In the data rows, 128 means zero.
Here are some points, one per row:
88 128 161 122 129 181 130 109 106 104 158 126 112 117 131 189 103 112 95 194 140 114 96 157 90 148 136 161 141 126 119 176 164 163 72 156 89 107 162 166 109 167 103 129 67 83 80 138 139 122 145 138 90 109 146 122 127 134 80 70 86 131 173 63
160 185 87 98 130 117 105 98 77 158 106 110 156 137 119 66 75 128 53 169 113 74 121 94 133 140 117 134 119 97 183 156 98 118 125 101 105 140 151 74 65 189 135 109 131 142 167 115 147 138 191 129 153 135 120 149 119 89 110 86 115 130 182 169
147 120 204 115 115 121 151 98 107 153 114 117 138 103 136 121 110 169 143 95 112 157 117 158 102 147 120 144 136 157 142 168 74 88 142 89 135 74 65 144 126 135 153 56 117 123 97 150 48 135 158 141 126 153 144 111 107 103 97 120 126 196 117 153
178 156 100 126 173 180 114 157 106 79 125 159 111 113 165 149 185 58 161 109 141 137 120 86 124 120 73 149 146 131 107 130 149 101 147 109 158 90 82 143 174 157 43 144 93 129 126 135 156 170 138 100 168 129 160 137 161 86 144 103 152 130 150 176
142 109 86 173 186 139 171 182 76 209 141 150 121 85 158 91 149 146 128 139 125 150 81 156 77 143 114 121 123 121 151 99 104 122 195 102 117 167 128 154 115 123 126 122 115 80 137 107 146 119 95 153 111 134 43 82 103 137 149 149 111 143 109 93
129 136 133 64 196 113 74 136 151 67 139 153 157 128 95 168 139 142 142 172 107 78 105 174 164 54 150 98 92 157 116 120 110 154 130 90 168 103 116 89 165 125 135 98 98 155 152 114 117 138 150 120 176 128 84 122 99 119 157 162 104 132 142 46
161 144 99 88 108 130 147 24 164 112 131 130 135 137 78 133 125 126 177 93 147 143 75 105 110 180 113 99 168 138 113 161 148 159 170 148 116 116 93 142 138 137 127 96 130 148 130 139 181 84 99 181 175 135 59 125 115 151 154 82 111 147 103 136
126 83 139 109 109 23 124 145 84 110 156 151 151 93 112 144 180 70 80 89 195 94 138 117 148 123 186 173 143 73 93 153 129 175 142 162 99 146 102 120 123 99 67 137 123 122 159 119 75 96 106 105 142 144 136 136 123 122 150 78 140 148 135 153
199 96 82 148 128 110 120 117 86 139 105 107 115 96 121 156 131 125 124 137 177 93 150 154 128 91 117 136 146 186 91 132 196 128 123 49 70 141 115 143 87 124 156 141 129 99 100 139 148 115 149 136 139 99 152 143 104 163 106 152 224 110 60 105
122 136 133 145 74 119 141 134 162 91 142 146 52 80 156 159 131 197 127 129 51 149 127 121 147 89 138 103 167 125 147 126 118 127 147 106 125 115 117 104 35 126 118 128 155 71 160 107 155 95 109 136 167 104 170 94 114 135 174 115 181 112 191 129
55 149 143 140 109 142 116 148 114 109 144 120 62 125 124 124 142 166 155 161 120 133 135 92 136 109 97 142 90 136 121 92 155 144 119 106 93 135 141 49 122 96 91 105 60 154 182 176 111 101 115 150 137 189 92 182 121 126 88 121 101 144 65 176
182 192 131 152 114 144 156 111 179 141 119 133 123 158 135 141 184 136 87 107 95 122 152 144 171 97 132 146 187 79 108 92 102 163 116 172 160 151 127 185 148 131 107 122 121 75 193 176 101 113 185 137 131 163 66 128 159 99 57 165 146 72 113 138
100 132 131 144 160 136 140 112 169 109 83 120 166 111 116 108 120 131 118 164 88 59 78 100 116 140 101 123 125 146 54 130 110 153 157 157 196 140 132 156 100 82 147 159 69 157 153 95 109 130 86 141 55 137 178 115 122 118 135 125 181 88 99 169
137 178 186 157 147 121 148 134 76 187 134 135 139 107 137 134 58 130 160 164 151 122 149 48 136 126 109 47 110 86 67 133 93 120 120 168 94 101 124 138 161 128 115 123 150 116 145 161 133 96 122 100 113 132 152 134 160 170 157 100 147 100 144 82
127 141 146 149 156 124 104 192 105 130 147 167 99 184 84 116 67 158 179 38 96 102 130 98 119 83 184 129 135 163 135 127 129 99 132 185 111 128 78 164 89 103 112 152 131 172 114 119 125 190 154 118 117 121 103 137 66 117 93 54 89 107 111 128
132 110 158 128 44 149 84 154 105 128 102 92 108 196 135 130 155 97 134 151 150 97 124 96 210 109 113 134 111 119 119 119 113 4 107 100 157 166 115 128 151 169 184 148 111 75 161 81 132 103 127 152 82 125 123 108 147 134 137 107 72 145 139 96
123 82 107 109 135 173 134 95 49 130 131 182 118 211 143 169 121 133 119 118 73 116 155 111 108 130 137 144 76 171 154 142 144 145 148 110 166 102 187 142 172 58 160 91 180 140 123 98 74 65 113 139 145 117 106 142 153 118 144 134 137 67 156 145
86 124 109 115 160 178 128 118 94 133 113 106 119 161 119 110 136 142 103 107 161 124 134 109 161 122 143 114 144 111 140 154 130 131 167 154 180 97 199 83 103 139 88 111 147 93 129 135 111 190 112 160 169 73 162 114 106 180 134 177 128 145 28 69
151 128 130 156 95 134 97 116 165 109 153 119 117 87 172 123 124 145 88 115 172 87 103 147 124 134 91 115 48 135 129 81 144 147 135 167 122 86 74 118 137 113 125 104 206 119 115 87 106 171 83 126 82 88 119 165 117 168 112 170 54 98 116 161
118 134 132 135 83 88 120 75 137 170 157 194 107 125 152 133 95 122 152 131 148 155 105 103 158 150 140 89 168 134 156 129 159 159 137 91 104 168 127 138 163 143 136 176 113 132 157 80 74 234 104 160 142 218 147 124 126 92 95 152 162 112 154 83
88 127 128 192 106 100 160 122 150 128 119 54 175 126 124 178 97 111 76 69 117 136 141 115 133 129 102 146 102 138 184 120 215 132 195 88 162 137 96 102 140 162 107 138 130 154 109 191 109 105 179 81 111 164 113 63 156 128 166 116 104 108 114 115
88 71 134 127 146 142 156 123 118 110 67 150 204 81 167 103 141 116 103 126 113 161 143 94 119 197 137 133 153 173 118 92 87 142 25 140 128 96 109 114 87 129 174 186 143 131 150 164 162 149 85 96 170 84 89 123 128 100 122 160 116 125 140 109
99 68 97 97 151 149 174 178 207 164 137 161 127 121 63 139 151 74 90 154 109 134 119 74 139 98 118 122 175 107 126 111 97 99 87 110 124 130 154 124 114 150 177 86 182 154 54 162 127 131 149 148 102 157 146 195 119 136 138 129 100 140 117 137
147 149 123 131 142 163 152 117 70 110 166 105 131 157 66 108 147 157 114 102 140 128 103 139 144 83 141 173 128 134 150 115 91 159 62 138 133 185 105 98 137 117 191 142 128 127 53 137 137 122 72 119 151 139 168 107 202 133 160 184 98 137 141 153
164 132 97 74 138 124 168 187 164 65 148 113 95 161 150 149 93 118 168 202 133 145 163 97 115 164 150 157 82 109 137 160 155 114 144 177 135 186 102 111 126 96 191 104 156 91 152 158 115 160 130 115 110 132 158 124 146 82 134 128 122 140 79 103
112 97 88 115 116 131 104 114 118 155 178 126 100 149 133 97 88 55 152 145 91 126 115 156 159 131 118 110 99 124 134 100 137 127 105 173 168 156 94 92 152 104 91 140 136 156 84 147 116 69 146 136 139 59 149 74 97 124 63 176 175 197 144 137
129 75 167 149 158 112 161 140 149 145 99 98 139 169 113 157 155 120 194 136 133 102 133 213 101 149 119 78 106 131 145 88 98 150 124 183 129 52 137 84 77 192 147 155 184 145 122 92 138 133 134 172 120 189 112 137 160 90 126 92 174 148 144 158
94 113 167 94 105 107 158 155 140 148 78 131 93 148 81 60 157 182 131 188 101 119 149 155 115 141 148 147 90 87 137 153 152 125 129 105 76 103 121 197 184 159 111 157 128 157 115 151 139 171 151 105 128 108 118 65 114 191 149 140 140 117 159 168
135 143 52 170 85 141 150 110 142 100 148 96 182 99 174 131 163 164 166 146 141 118 180 120 118 120 226 109 103 93 98 139 72 117 126 90 146 97 156 155 112 94 119 150 155 182 67 135 183 115 126 150 112 138 146 140 121 103 125 149 99 150 140 131
105 163 124 121 142 102 135 94 93 129 142 99 136 133 149 81 193 116 122 148 108 147 175 166 57 87 105 96 182 180 109 94 162 84 147 147 161 169 141 115 143 98 148 126 161 146 144 133 109 137 95 90 123 157 169 148 94 187 108 60 130 141 170 111
89 165 120 130 137 131 135 133 170 134 131 107 84 145 145 119 135 149 98 98 182 137 123 169 144 137 83 133 170 177 98 144 143 99 89 145 82 124 175 169 103 108 108 127 172 223 120 101 88 131 131 105 103 75 97 130 196 54 202 197 137 179 124 104
122 121 85 116 162 115 102 100 133 99 33 133 140 98 150 121 64 173 154 141 164 150 92 160 82 128 173 134 184 184 169 93 153 67 147 159 93 138 150 103 185 122 59 132 123 80 118 116 120 47 130 124 125 141 141 123 119 137 126 197 126 90 99 156
83 134 84 172 96 115 49 165 150 127 108 122 159 118 105 143 110 116 124 87 152 143 120 159 121 128 116 80 99 77 152 188 148 127 123 164 134 129 149 201 155 134 196 87 58 100 124 161 144 151 97 79 179 121 104 182 117 113 99 112 156 143 174 155
105 191 205 135 129 99 79 133 150 116 158 172 169 184 167 91 147 90 114 105 86 162 159 126 98 118 123 171 132 115 121 133 124 182 165 74 107 150 134 115 127 164 131 198 136 57 108 145 184 117 171 145 110 106 129 171 80 120 190 157 113 144 80 172
199 133 183 115 100 103 135 140 116 151 110 111 122 125 144 188 104 96 119 136 137 210 53 152 133 166 178 150 134 124 151 97 109 133 111 107 165 141 176 144 117 92 116 121 83 179 165 145 157 149 144 127 121 88 131 150 143 210 136 108 144 117 134 144
185 84 136 116 153 127 99 117 177 133 169 93 144 97 59 85 151 119 127 100 100 217 176 134 163 200 91 120 82 100 103 149 118 81 85 99 97 146 157 115 90 103 75 131 111 110 89 57 128 130 112 127 121 140 151 142 135 122 130 126 116 87 162 90
129 108 151 109 121 156 116 153 177 153 145 148 131 69 160 122 112 149 156 70 168 95 200 136 134 122 96 174 138 93 159 139 109 195 141 116 132 123 141 121 202 168 168 105 107 158 182 69 191 118 143 93 88 102 157 91 159 146 91 84 120 115 128 127
There is one direction along which these points spread out most. Take the direction at right angles to it along which they spread out most. Then take the direction at right angles to both along which they spread out most. Go by this last direction. For each point below, how far along it does it lie, from 0 to 99? The average is 50, and the first point in the table lies past the average. One standard deviation of the points above along it is 16.
127 141 146 149 156 124 104 192 105 130 147 167 99 184 84 116 67 158 179 38 96 102 130 98 119 83 184 129 135 163 135 127 129 99 132 185 111 128 78 164 89 103 112 152 131 172 114 119 125 190 154 118 117 121 103 137 66 117 93 54 89 107 111 128 34
99 68 97 97 151 149 174 178 207 164 137 161 127 121 63 139 151 74 90 154 109 134 119 74 139 98 118 122 175 107 126 111 97 99 87 110 124 130 154 124 114 150 177 86 182 154 54 162 127 131 149 148 102 157 146 195 119 136 138 129 100 140 117 137 42
55 149 143 140 109 142 116 148 114 109 144 120 62 125 124 124 142 166 155 161 120 133 135 92 136 109 97 142 90 136 121 92 155 144 119 106 93 135 141 49 122 96 91 105 60 154 182 176 111 101 115 150 137 189 92 182 121 126 88 121 101 144 65 176 24
123 82 107 109 135 173 134 95 49 130 131 182 118 211 143 169 121 133 119 118 73 116 155 111 108 130 137 144 76 171 154 142 144 145 148 110 166 102 187 142 172 58 160 91 180 140 123 98 74 65 113 139 145 117 106 142 153 118 144 134 137 67 156 145 23
137 178 186 157 147 121 148 134 76 187 134 135 139 107 137 134 58 130 160 164 151 122 149 48 136 126 109 47 110 86 67 133 93 120 120 168 94 101 124 138 161 128 115 123 150 116 145 161 133 96 122 100 113 132 152 134 160 170 157 100 147 100 144 82 57
88 127 128 192 106 100 160 122 150 128 119 54 175 126 124 178 97 111 76 69 117 136 141 115 133 129 102 146 102 138 184 120 215 132 195 88 162 137 96 102 140 162 107 138 130 154 109 191 109 105 179 81 111 164 113 63 156 128 166 116 104 108 114 115 44
126 83 139 109 109 23 124 145 84 110 156 151 151 93 112 144 180 70 80 89 195 94 138 117 148 123 186 173 143 73 93 153 129 175 142 162 99 146 102 120 123 99 67 137 123 122 159 119 75 96 106 105 142 144 136 136 123 122 150 78 140 148 135 153 56
161 144 99 88 108 130 147 24 164 112 131 130 135 137 78 133 125 126 177 93 147 143 75 105 110 180 113 99 168 138 113 161 148 159 170 148 116 116 93 142 138 137 127 96 130 148 130 139 181 84 99 181 175 135 59 125 115 151 154 82 111 147 103 136 68
142 109 86 173 186 139 171 182 76 209 141 150 121 85 158 91 149 146 128 139 125 150 81 156 77 143 114 121 123 121 151 99 104 122 195 102 117 167 128 154 115 123 126 122 115 80 137 107 146 119 95 153 111 134 43 82 103 137 149 149 111 143 109 93 66
89 165 120 130 137 131 135 133 170 134 131 107 84 145 145 119 135 149 98 98 182 137 123 169 144 137 83 133 170 177 98 144 143 99 89 145 82 124 175 169 103 108 108 127 172 223 120 101 88 131 131 105 103 75 97 130 196 54 202 197 137 179 124 104 58
178 156 100 126 173 180 114 157 106 79 125 159 111 113 165 149 185 58 161 109 141 137 120 86 124 120 73 149 146 131 107 130 149 101 147 109 158 90 82 143 174 157 43 144 93 129 126 135 156 170 138 100 168 129 160 137 161 86 144 103 152 130 150 176 50
88 128 161 122 129 181 130 109 106 104 158 126 112 117 131 189 103 112 95 194 140 114 96 157 90 148 136 161 141 126 119 176 164 163 72 156 89 107 162 166 109 167 103 129 67 83 80 138 139 122 145 138 90 109 146 122 127 134 80 70 86 131 173 63 55
199 96 82 148 128 110 120 117 86 139 105 107 115 96 121 156 131 125 124 137 177 93 150 154 128 91 117 136 146 186 91 132 196 128 123 49 70 141 115 143 87 124 156 141 129 99 100 139 148 115 149 136 139 99 152 143 104 163 106 152 224 110 60 105 61
